One turn moves each row of this set onto another row. After a few examples, where does it send each row asked below?
zomib: [  1.5  -5.0 -13.2  11.1  -8.7  -0.7  25.2  14.5 -15.9  28.3  16.5  -9.8]
fip: [  2.3 -14.2  27.6  -6.7   5.7  -8.0 -11.2  50.4   6.0 -11.4  -3.5 -16.0]
mupeb: [ 12.3 -17.7   6.4  26.1 -12.4 -14.5  -6.6   1.8  -0.3 -16.5 -14.1  31.1]
Patem: [  8.8 -27.0   6.4  -6.9  -5.2  -0.6   5.0   9.7   8.6   0.4   1.5 -47.6]
gaveg: [ 42.8 -10.9  27.7   0.3 -22.6   6.4   3.9  -0.8 -28.1  17.0 -11.2  15.9]
poz: [ 46.6 -16.5  35.8   0.3 -22.3   2.4  -0.9  -4.0 -20.4  15.9   1.8   8.7]
Sapa: [ -0.5 -14.5 -11.2  -6.9  -6.8   7.0  15.4  17.2 -10.1   1.8 -26.7 -31.4]
bina: [  2.7  34.6   2.2 -13.8  -0.7 -16.7  14.4   8.7  -8.6 -11.4   4.7  10.8]
Ler: [ 13.7 -33.9  -8.3  -8.0   3.0   9.5   4.2   4.0   3.7  21.4   3.0 -27.8]
semig: [  0.0  -4.4  30.2   1.0   1.0 -14.6  -4.4  52.8   1.7  -9.6   9.7 -12.0]
Timag: [ -4.9   2.0  21.9   1.7   0.1 -10.8   0.6  56.3  -7.6  -7.8  -2.8  -4.6]
Veg: [ 16.0  -6.0  45.3 -18.0   0.2 -24.7  32.9  -3.0   0.6  11.3  -6.4  21.1]
govof: [ 43.1  -9.0  32.4   4.1 -24.5   1.2   5.2  -1.0 -26.0  17.7   1.1  14.2]
Teg: [ 17.6 -13.9  41.4 -25.1   4.5 -17.8  27.1  -4.4   2.5   9.4 -20.0  18.5]
kabod: [ 19.4 -14.1  46.6 -22.9   3.7 -22.5  26.6  -6.0   6.0   9.8  -8.4  15.7]
zibi: [ 11.0 -21.2  -0.3   5.3  -4.1  -3.7  13.1   6.4   1.3  25.9  31.6 -24.9]
ruput: [ -7.5   6.1  -7.3   9.7 -16.6  -6.6  29.6  22.8 -20.0   7.7  -0.8 -22.0]
Sab: [ 14.8  -6.0  39.7 -20.3   1.5 -20.2  32.7  -1.4  -3.5  11.0 -18.0  23.8]
gozit: [ 17.5 -24.5  15.1  25.0 -11.7 -18.4 -11.7  -2.8   9.4 -17.9   0.0  23.2]
viv: [ 18.1   1.4  12.6 -31.9  11.5  -9.0 -10.1  -4.3  17.4 -19.5   0.3 -12.4]
noto: [  7.4  16.1  -3.4 -29.7   8.0  -2.7   1.2   4.1  -1.7 -16.5 -23.5   3.6]
nunu: [  3.8 -17.5 -21.2  -2.6  -0.9  11.9  16.6  11.5 -14.0  24.8 -11.6 -12.5]
Vip: [ -2.4  -7.1  19.1  -6.2   4.2  -4.0  -5.4  54.0  -3.5 -10.6 -15.7  -8.5]
gumu: [ 16.6 -26.3   9.3  21.3  -9.5 -13.2 -13.2  -2.1   6.9 -18.5 -14.2  25.2]
fubo: [  2.5  -6.3  10.1   9.3 -15.2 -13.9  19.9  15.7  -0.9   5.5  26.8 -38.3]
veri: [ 12.7  20.3  17.6 -16.2   2.4 -22.9   2.8   0.3  10.0 -13.7  28.5  -5.7]
bip: [ 13.4 -15.8  12.2  29.5 -14.9 -20.2  -5.3   0.9   2.5 -15.9  -0.8  29.4]
daru: [ 46.5 -18.1  31.2  -2.9 -20.2   7.0  -2.3  -3.9 -22.2  15.5 -10.2   9.7]

Sab turns into Veg
Timag turns into semig
Patem turns into Sapa
Now these:
Ler turns into nunu
gaveg turns into govof
bip turns into gozit
veri turns into viv

One turn moves each row of this set onto another row. After a few examples, where does it send each row asked below?
fopir: [-38.9   7.6  36.7  15.9  15.9 -26.9  14.0   2.6  23.4 -15.8  43.5  -4.2
 -18.3  18.6  50.0   9.9]
lufa: [ -5.0 -11.5  -2.8  10.8 -18.3  -8.6  35.3   0.6 -10.4   7.3  10.8   5.5
 -26.6  -0.6   6.7  18.8]
Zamo: [-52.9  -5.1  10.0   7.8   9.0   9.9   2.3  11.0  22.5  13.3  19.7   2.7
   9.1   5.5  10.6  -2.6]
dis: [-12.2  -7.4  -1.4   5.7 -25.0 -15.0  37.0  -0.1   1.7  15.2   2.3   2.7
 -34.7  14.6  -1.0  16.9]
Givi: [-38.3  -1.0  30.7  17.9  39.9 -29.6  24.3  17.0  26.7   1.4  27.1  31.0
 -31.5   1.0  28.8  14.9]
vivol: [-44.0   7.3  39.0  25.7  15.9 -42.1 -18.9  27.7  10.3   1.7  36.0  19.1
  -5.3  -3.1   6.7  26.5]
Nat: [-18.7   8.8  34.2   8.9  20.7 -37.4 -12.9  31.6  15.9   6.8  11.0   5.6
  14.6  -8.6   3.1  22.4]
disu: [-14.0   7.7  31.0 -10.3   0.1 -30.3 -15.6  27.1  32.6   7.4  30.2   8.5
   6.6   2.2  24.5  28.2]
fofol: [-17.3  23.2  24.7  23.6   3.8 -47.6  23.3 -17.3  37.8 -11.3  12.8   0.9
 -39.0  26.9 -13.2  16.8]
bofug: [-15.1  30.2   6.9 -13.3 -29.0 -22.1 -16.6  -3.3  -5.6  -8.0  22.5  11.8
 -38.0  -2.7   9.1   3.0]
Visur: [-37.5  24.9   6.3 -19.0 -22.9 -12.6 -17.8  -5.8  -9.5  -9.6   1.7  15.2
 -17.8  -3.8  -0.4   8.1]
fir: [-23.5  25.8   2.7  -6.9 -18.2 -15.1 -36.3  -1.5  -6.2  -2.4   6.1  17.8
 -21.4  -2.6  12.3  19.3]
Vul: [-22.7   5.4  29.8  21.6  36.9 -20.4   7.2  13.6  30.3  -7.3  30.3  13.7
 -28.0  21.0  46.0  22.6]
bezi: [-17.5  38.2  23.2  19.9   2.4 -40.1  10.6  -2.9  24.4 -27.1   2.5   2.0
 -50.1  26.8 -11.5  10.4]
rozut: [-60.7  -3.6   8.5  12.7  28.5 -10.9  12.6  -2.3  18.7   4.7   5.4   5.2
  10.9  -1.7   8.7   3.6]
sezut: [-22.2  20.3  44.2  13.9   7.5 -28.4 -19.3  36.5  29.3  10.1  26.8   2.8
   4.5   7.9   8.0  10.3]
nuz: [-25.4  33.6  37.3  21.4  -4.0 -57.6   7.1  -1.0  20.5 -19.8   5.8   2.0
 -33.2  30.0 -12.9  18.0]
Zokup: [-30.7  14.7  24.8  18.9  10.0 -30.5 -28.9  29.6  26.4  15.2  22.6  19.3
   4.5   9.8  19.4  33.4]
fusa: [-16.7  13.4   3.9   0.1 -27.4 -21.8 -13.6   1.5 -11.7 -20.2   3.8  18.6
 -28.2 -15.5   1.2  -0.3]
pek: [-25.9  31.8  26.6  34.2   7.3 -51.2   0.0 -10.6  25.2 -16.8   9.3   3.7
 -43.2  35.5   5.7  20.8]
donod: [-25.4  27.8  27.3  17.4 -10.9 -44.1  16.0 -18.6  26.3 -10.5  13.0  -4.8
 -48.4  32.6  -5.4  10.2]
lom: [-13.6 -13.9 -12.0  18.9  -0.9 -10.9  36.1   1.7   4.6   9.1  -6.3  13.3
 -33.5  17.1  13.2  24.5]
Rema: [-19.2  33.3  16.3 -15.5 -33.0 -21.7 -17.3  -5.4  -2.8   2.3  12.0  10.5
 -34.8  -0.1   6.8   7.8]
Lodud: [-19.3  30.3  23.1   7.9  -3.0  -8.3 -19.4  28.3  30.5  -0.7  16.0  19.1
   5.4  -1.0  28.5  36.6]
nata: [-26.2   5.9  37.8  19.4  31.5 -10.0  25.1  17.8  28.0  -3.6  29.4   1.5
 -24.4  15.6  37.3  -4.7]
Bugo: [-31.2  43.3  15.1  25.7   0.8 -43.5  25.5 -11.2  21.5 -28.7  12.5   4.8
 -37.8  26.7  -4.1  22.0]
Ropu: [-12.3  -7.4   5.4   7.1  -3.0 -15.9  51.1   5.7  -2.9  -2.4  -4.8  11.4
 -38.2  13.4  10.5  14.5]
zesa: [-23.6  10.2  41.3  -3.2  20.0 -27.9 -21.3  31.4   5.0   5.1  23.9  23.1
   4.0  -3.8  10.4  19.0]
todob: [-23.8  38.4   4.1  -2.9 -26.4 -17.7 -17.1   9.0  -8.0  -4.4  -3.0  16.8
 -28.4  -4.6  -3.8   7.4]
latav: [-16.8  -2.1  -8.2  18.5 -11.8  -6.9  37.7   5.0  -5.6  -6.6  -4.8   3.1
 -36.6  14.2  -5.7  13.4]
Doto: [-14.5   6.0 -16.2   9.8 -12.1 -12.6  43.7   6.6   0.7  -2.8   0.3  12.8
 -21.9   6.8  -3.7  31.2]
Fuli: [-44.3   8.9  45.4  18.0  43.2 -28.2  14.8   4.5  15.4 -15.2  30.2  14.4
 -22.0  17.9  26.7   3.6]
zugi: [ -7.5 -11.5  -3.9  17.3 -10.0 -27.2  36.9   2.3  13.2 -11.9  -8.3  15.6
 -35.8   5.0  -9.7   7.7]
zimu: [-31.9  44.2  16.1  -4.6 -24.4 -27.0 -21.0 -11.1  -0.1  -0.2  15.2  18.4
 -26.3  -8.9   9.5   3.9]
rimed: [-58.0  -6.5   4.2  10.8   0.7 -16.3  20.0   6.0  33.9  21.9  18.6   9.2
  10.2  12.3  23.9  13.8]
Vusa: [-55.6 -12.6  -1.2  19.4  18.1   3.3  -0.6   2.1  18.2   7.6  22.1  11.5
   0.2  13.6  27.8  21.0]
Vomib: [-51.7 -19.9   8.9   0.4  25.2  -2.7  -4.1   5.4  17.0  -1.4  28.6  20.5
  -4.8  -7.8   5.3  21.1]
Danu: [-30.4  25.1  32.6  30.9  19.2 -10.0   9.9   4.5  36.4 -27.6  28.7   2.6
 -17.8  22.3  38.9  27.0]
peka: [ -3.9  -5.2  -9.6   7.1 -22.5 -22.6  36.1   6.7   8.1  12.4   6.9   8.4
 -34.2  11.8  -5.6  15.4]
lim: [-29.6  30.6  21.3  27.0  -9.7 -53.2   4.2  -9.2  21.3 -26.6   1.5  14.6
 -42.0  12.5  -8.0  -3.1]
Nizu: [-27.9  11.9  40.7  14.7  41.8 -26.5  15.7  10.3   9.2 -15.7  20.8   3.4
 -19.1  -1.6  40.8   1.2]
ged: [-53.4 -17.3  13.0  11.2  24.8  -9.4  18.9  11.4  12.6  14.9  12.5  19.1
   8.5   8.4   1.5  13.1]
gok: [-45.5   2.1   0.6  31.8  -0.4   6.8  23.3  12.2  26.6   5.9  10.8  10.8
   7.2  11.8  25.7  30.4]
togoz: [-19.4  46.2   5.2  -8.8 -21.4 -21.3 -13.6   3.2  -8.7 -19.1  13.6  17.3
 -22.6  -6.9   6.4  22.9]
buveg: [-32.4  30.2  14.7  23.5 -11.9 -47.6  14.9 -17.0  26.4 -12.1  18.7  -0.6
 -45.6  30.7  -8.8   4.0]

lim turns into zugi
Bugo turns into Doto
Now these:
zimu turns into fofol
fir turns into pek
donod turns into dis
sezut turns into nata
Nizu turns into rozut
Fuli turns into ged
Visur turns into nuz
buveg turns into peka
Givi turns into Vomib
Zokup turns into Vul
fopir turns into rimed
Danu turns into gok
bezi turns into latav

